In the rows, zero is written as 128.
The rows of X fall into 4 groups, and each row is roughly a mix of its group's hidden directions; one row fits no group.
X (137 x 10):
[[176 119 138 111 152 121 146 106 159 131]
 [146 106 165 104 140 168 142 108 141 131]
 [134  99 113 159 145 159 125 142 168 138]
 [ 79 132 129 106 126  90 153 140 140 131]
 [126 168 116 135 137  90 119 168 140 125]
 [ 67 117 129 103 111 144 122 135 134 129]
 [ 78 114 120 123 132  92 121 134 156 145]
 [179 124 120 129 156 120 147 114 110 100]
 [141 141 150 129 144 123  89  94 120  91]
 [107 128 175 139 128 128 155 123 130 169]
 [131 139 169 107 126 151 172 142 145 133]
 [167 132 164 107 122 129 112 106 160 117]
 [ 94 100 139 118  91 114 159 136 148 135]
 [163 130 140 146 152  99  84 133 137 120]
 [131 143 153 118 124 135 186 137 119 153]
 [ 97 115 106 115 110 125 137 159  85 114]
 [ 99  95 143  87 132 130 120 152 102 127]
 [100 113 155 107 154  99 130 157 146 147]
 [171 151 153 133 145 113  96 151 141 130]
 [ 93 130 128  74 133 116 146 132 119 107]
 [115 109 126 134  99 141 110 128 159 177]
 [ 88 114 117 138 155  87 105 132 140 123]
 [137 122 149 128 179 100 141 139  96 128]
 [122 132 141  81 133 142 141 137 174 138]
 [ 86 124 120 116 106 121 148 169 108 115]
 [111  69 127 161 127 145 132 128 122 132]
 [134 121 108 130 136 113  66 141 122 108]
 [139 152 108  93 123 123 142 123 164  92]
 [119 159 109 147 106 155 124 171 137 144]
 [178 117 127 121 156 130 122  87 130 133]
 [131  83 137  97 143 120 117 127 100 159]
 [109 115 152 137  95 156 139 166 104 124]
 [102 133 152 116 115 110 177 133 154 114]
 [124 109 110 134 105 137 189 121 129 139]
 [118 120 148 154 142 129 123 112 177  96]
 [156 135 144 112 172 132 102  96 115 122]
 [ 86 139  98 147 137  89 120 123 146 127]
 [ 83  97 137 119 150 140 120 122 164 134]
 [100 128 123 122 167  79 143 126 119 118]
 [ 96 104  92 125  89 145 135 128 117 145]
 [ 95  95 124 136 110 163 159 135 133 146]
 [139 163 144 118 151 109 122 148 146  84]
 [166 161 133 153 131 119 129  91 153 133]
 [122 111  96 176 146 143 100 131 113 124]
 [ 93 122 174 130 128 138 159 104 129 141]
 [117 156 128 108 156 141 129 161 170 132]
 [112 113  87 137 124 106 105 168 139 143]
 [109 122 142 124 177  84 130 140 117 129]
 [140 150 182  97 128 140 129 149 124 139]
 [ 90 135 117 155 141  96 122 110 109  98]
 [160  98 130 135 141 182 122 128 136 132]
 [157 147 108 170 135 118  96 116 115 110]
 [110 129 125 113 146  97  99  80 137 142]
 [110 149 148 140  95 107 138 153  88 119]
 [130 125 147 106 120 117 132 152 185 144]
 [149 142 114 178 128 137  93 115 130 110]
 [152 114 107 137 113 133 159 127 144 178]
 [117 111 128  71 135 122 154 104 141 136]
 [116  72 117 156 111 149 134 123 143 136]
 [145  86 164 155 122 118 150 133 140 146]
 [116 126 155  95 140 101 163 113 103 146]
 [168 121 131 175 124 105 129 149 119 111]
 [117 173 123 119 141 151 110 162 156 131]
 [110 136 171  91 141 112 142  99 127 118]
 [131 110 108 118  99 125 176 159 143 125]
 [127 119  96 181 124 134 112 137 100 121]
 [138 158 126 114 137 119  79 140 145  97]
 [150 141 113 172 119 114  99 105 100 128]
 [127 107 135 126 118 180 102 156 118 110]
 [118  96 157 102 119 152 113 113 159 149]
 [124 164 158 117 157  97 114 133 149 147]
 [125 175 119  90 126 121 115 120 161 134]
 [ 97  85 139 142 144 155 139 156 116 124]
 [167 129 111 144 146 125 134 128  90  92]
 [102 133  92  93 102 136 152 108 129 112]
 [122 141  93 181 126 104 140 133 122 140]
 [170 153 130 159 118 159 141 115 148 134]
 [107 103 128 115 118 138 134 177 134 163]
 [150 172 120 143 135 105 142  95 148 113]
 [ 89  99 147 109 130 159 116 132 155 145]
 [137 148 157 129 167 129 135 168 153 138]
 [113 101 114 139 122 131 130 143  67 133]
 [141 124  94 159 106 136 162 139 101 108]
 [113 147 149 135 116 161 153 141 173 119]
 [132 157 142 106 141 125 130  98 177 116]
 [ 88 137 135  85  92 113 136 120 127 127]
 [144 113 167  93 102 115 143 134 157 139]
 [129 140 151  97 141 119 163 129  83 116]
 [114 108  71 148 128 117 136 111 147 115]
 [116 171 136 176 129 116 136 138 150 130]
 [146 110 146 153 122 126 172 145 155 152]
 [126 136  82 153  86 146 139 130 126 116]
 [ 91  97 128 156 120 105 148 142 156 139]
 [131 119 134 159 142  73 142 145 122 108]
 [146 174 153 116 137 112 139 160 150 134]
 [155 157 108 145 142  99  99 115 120 100]
 [103 109 149 139 136 139 119  96 108 172]
 [113 100 122 149  78 132 124 115 155 145]
 [109 110 119 103 150 127 174 156 131 106]
 [100 126 123 121 124 103 178 105 114 106]
 [102 129 136 155 105 148 127 106 152 170]
 [147 125 143 140 152 163 136 172 153 133]
 [153 135 127 165 130 140 166  92 143 134]
 [164 106 137 124 113  89 148 127  95 124]
 [159 135 130 145 141 142 106  78 146 144]
 [ 88 132 169 107 123 100 115 119 117 144]
 [137 170 127 151 140 108 127 162 100 111]
 [ 83  92 140 102 128 139 103 138 130 116]
 [153 130 183 121 126 159 128 117 130 148]
 [125 108 100 102 103  96 102 102 112 138]
 [120 140  94 137 113 145  82 109 102 119]
 [167 135 111 159 119 159 123 140  93 132]
 [ 79 134 164 154 128 127 125 149 141 141]
 [149 160 138 155 171 134  99 133 134 113]
 [107 147 114  86 143 105 159 141 124 105]
 [126 126 167 143  81 141 123 144 103 139]
 [150 144 131 149 170  97  98 124 118 111]
 [132 117 110 176 112  91 145 127 107 119]
 [110  94 134 148 119 141 148 117 104 172]
 [107 136 110  83 122 145 139 113  95 153]
 [119 150 180 121 144 123 133 125  94 108]
 [157 151 125 164 132  95 125 115 137 162]
 [133  87 161 138 143 100 101 134 106 136]
 [124 173 143 141 130 122 115 140 171 103]
 [110 145 148 117 148 155 127 174 155 135]
 [125 106 129 102 122 173 142 137 106 163]
 [110 106 107 114 109  76 139 116 107 127]
 [155 149 146  89 101 144 135 129 160 140]
 [112 164 128  89 105 120 130 155 136 155]
 [127 130  99 117 135 130 128 115  75  93]
 [140 161 109 149 151  94 104 121 107 107]
 [129 121 131  81 144 111 106 110 112  91]
 [171 148 169 138 138 130 123 151 150 124]
 [103  82 148 135 128 127 138 119 169 117]
 [122 150 165 141 147 133 123  93 162 146]
 [166 164 145 147 152 132 135 115 117  99]
 [ 95 134 173 116 125 136 154 132 158 145]]
Here is one row of each group, with its name. Which group are the others in?
[102  86 127 141 137 151 143 151 163 135]
(63)
[153 157 133 141 138 116 155 148 149  86]
(131)
[103 128  84 141 114 126 151 146 165 135]
(93)
[116 126 137 111 174  83 122 119 108 124]
(83)

[154 113 140 122 154 171 105 136 111 155]
(83)
[129  90 137  99 136 100 152 117  93 139]
(83)
[128 111 109 115 125 116 128 169  83 104]
(131)
[ 88 141 114 128 135 115 109 131 147  80]
(93)
[151 156  92 146 168 121 118 131 148 122]
(63)
[113 120  89 141 120 146 149 119  80 129]
(83)
[154  96 129 104 114 180 125 121 124 126]
(93)
[143  93 166 152 159 123 150 133 135 113]
(83)
[ 99 152 112  91 127 133 134  90 128 103]
(131)
[149 174 113 138 139  87 132 149 135 129]
(93)
[ 89 155  99 130 152 133 108 144 105 109]
(63)
[157 104 147 155 125 123 130 115  78 124]
(63)
